[[-0.09  0.01 -0.14 -0.24 -0.07  0.07  0.10 -0.02  0.05 -0.12 -0.11  0.10
  -0.09 -0.05 -0.12]
 [-0.09  0.00 -0.09 -0.01 -0.06 -0.11 -0.08 -0.04 -0.03 -0.03  0.04 -0.04
   0.02  0.00  0.01]
 [-0.10  0.08 -0.09 -0.10 -0.08 -0.05  0.01 -0.12 -0.13 -0.13  0.07 -0.02
   0.05  0.19  0.06]
 [-0.03 -0.04 -0.02 -0.10 -0.02 -0.12  0.04 -0.07  0.01  0.02  0.01 -0.04
  -0.01 -0.08 -0.11]
 [-0.07  0.00 -0.03  0.00 -0.04  0.09 -0.07  0.05 -0.20 -0.21 -0.04 -0.11
  -0.05  0.08 -0.03]] ans = -0.05

[[-1.54  1.86 -0.78  1.42  1.46 -0.58 -0.25  1.50  0.78]
 [ 0.61  0.75 -0.19  1.16 -1.44  1.19  0.81 -0.66 -0.60]
 [ 1.27  1.39 -1.81 -0.44  1.32  0.13  0.76 -0.06 -0.16]
 [-0.34  0.15 -0.03  1.03 -0.13 -2.19 -1.24  1.43  0.18]
 [-1.05 -0.19  0.53 -0.14  1.29 -0.84  1.36  1.35 -1.89]
 [-1.64  1.45  0.22 -0.24 -0.29 -0.72 -0.75  0.62  1.67]
 [ 0.12 -0.49  2.72  0.75  1.10  0.25  0.50  1.40 -0.60]
 [-0.81  0.41  0.26 -0.40 -0.93 -0.43 -1.17  1.00 -2.07]] ans = 1.50

[[  28.7  -14.1  155.2   99.6  132.6  -62.7  -22.8  176.2  -29.8 -167.3
  -105.6 -226.0   95.0]
 [ -44.0 -249.2  106.5  -43.4   83.7  -80.4 -241.7  116.8  -57.8   86.5
  -159.2 -201.9   72.8]
 [  38.9  -64.0  238.3  -26.7  167.3  -71.0   36.5   -4.4  -43.2  109.1
    43.0  213.6  -35.0]
 [-272.1  -61.5  230.3  -62.4  205.8 -237.2  149.7   26.1   66.9   23.9
   139.7 -185.1   34.2]
 [-119.4  147.1  152.4   80.7   20.5  -94.3 -123.9  204.6  172.4  -91.7
  -241.0 -272.9 -186.5]
 [ -46.5 -128.9  -48.3  192.9  144.3 -274.8  130.5 -127.3 -180.5   76.6
  -228.7   83.1  195.3]
 [  95.9  172.9  115.4 -236.8 -182.8   30.3  241.3 -159.0  240.1   39.9
   -87.0 -181.0  -95.3]
 [-152.4  -82.7  -77.9   75.9 -103.8  -31.3   13.1  -65.5 -107.9  -32.1
    38.9 -250.1  -50.9]
 [ 188.7   87.9 -164.6 -177.8 -135.5 -134.4   56.5 -183.4  223.4 -231.9
    19.8  -31.6   73.5]
 [-137.4   92.5 -166.1  180.8  132.8  170.9 -226.1  -14.0  -57.8  -97.3
   -11.4  -49.1   81.9]
 [  20.5 -263.0 -207.0 -268.2 -272.3  -62.9  215.8   54.9 -204.2  221.0
  -186.8 -280.5  -40.8]
 [-116.3  257.0  -28.9   12.0   18.6  -44.5   79.1  -57.9 -245.8  175.1
   222.7   52.6   40.4]] ans = -226.0

[[ 0.421  1.576  0.313  0.573  0.300  0.180 -0.241 -0.124  0.672  0.197
  -0.535  0.159 -0.363  1.147]
 [-1.979  1.576  0.313  0.038  0.300  0.180 -0.953  0.986  0.672  0.197
  -0.535  0.159 -1.164  1.147]
 [ 0.421  1.576  0.313 -0.615  0.300  0.180  2.435  1.823  0.672  0.197
  -0.217  0.159 -0.864  1.416]
 [ 0.421  1.576  2.692  0.573  0.300  0.180 -0.241  0.986  1.000  0.095
  -0.535  0.159 -0.864  1.147]
 [ 0.044  1.576  0.313  0.573  0.300  0.180 -0.241  2.827  0.646  0.197
  -2.251  0.159 -0.864  1.789]
 [ 0.421  1.576  0.313  0.573  0.300  0.180 -0.241  0.986  1.269  0.197
  -0.535  0.159 -0.745  0.930]
 [ 0.421  1.576  0.313  0.573  0.300  0.236 -0.241  0.986  0.694 -1.022
  -0.535  0.159 -0.864  1.144]
 [ 0.421  1.576  0.313  0.544 -0.796  0.180 -0.241  1.907  0.654  0.197
  -0.535  1.456 -0.864  1.147]
 [ 0.421  1.576  0.313  2.253  0.300  0.180 -0.241  0.986  0.672  0.197
  -0.535  0.159 -0.864  1.147]] ans = -0.363

[[ 126.595  142.967  -23.500   77.922  100.171 -110.482]
 [-147.380 -115.862  129.071  -94.005   32.769  168.991]
 [  67.507   45.070   80.041   61.069   36.176   71.451]
 [   7.936  -21.050   14.903   30.627    1.215   16.464]
 [ 132.868   81.881  -13.685   83.010  -19.942  -37.612]] ans = 100.171
---
[[4967 4386 5043 6781 6288 4790 2572]
 [3896 4734 5043 4331 6045 4010 8329]
 [4524 6758 1731 3774 4679 4010 5239]]: 5239

[[  7  -3  16  30 -35   3]
 [  4  -9  11  30 -28   5]]: 5

[17 89 23 29 88]: 88

[[8165 2703 7681 5736 5043]
 [7610 7885 6831 7374 6463]]: 6463

[[30 29 57 79 29]
 [69 46 75 36 56]
 [18 73 92 67 70]]: 70

[-26 -36 -11  12  32]: 32

[ 91 111  88 247  54 223]: 223

[4988 4750 8200 4140 2566]: 2566
---
(915, 140, 371, 305, 96, 554, 623) → 371
(35, 16, 32, 89, 62, 25, 78) → 35
(77, 235, 35, 104, 74) → 77
(491, 297, 653, 896, 5) → 491
((64, -259, -76, -383, -58, 0, 80), (267, -204, -581, 108, -113, 97, 758), (-71, 58, 110, 30, 201, -127, -238)) → 0
(725, 336, 900, 373, 262, 576, 33) → 373
(578, -760, 665, -547, 868) → 578
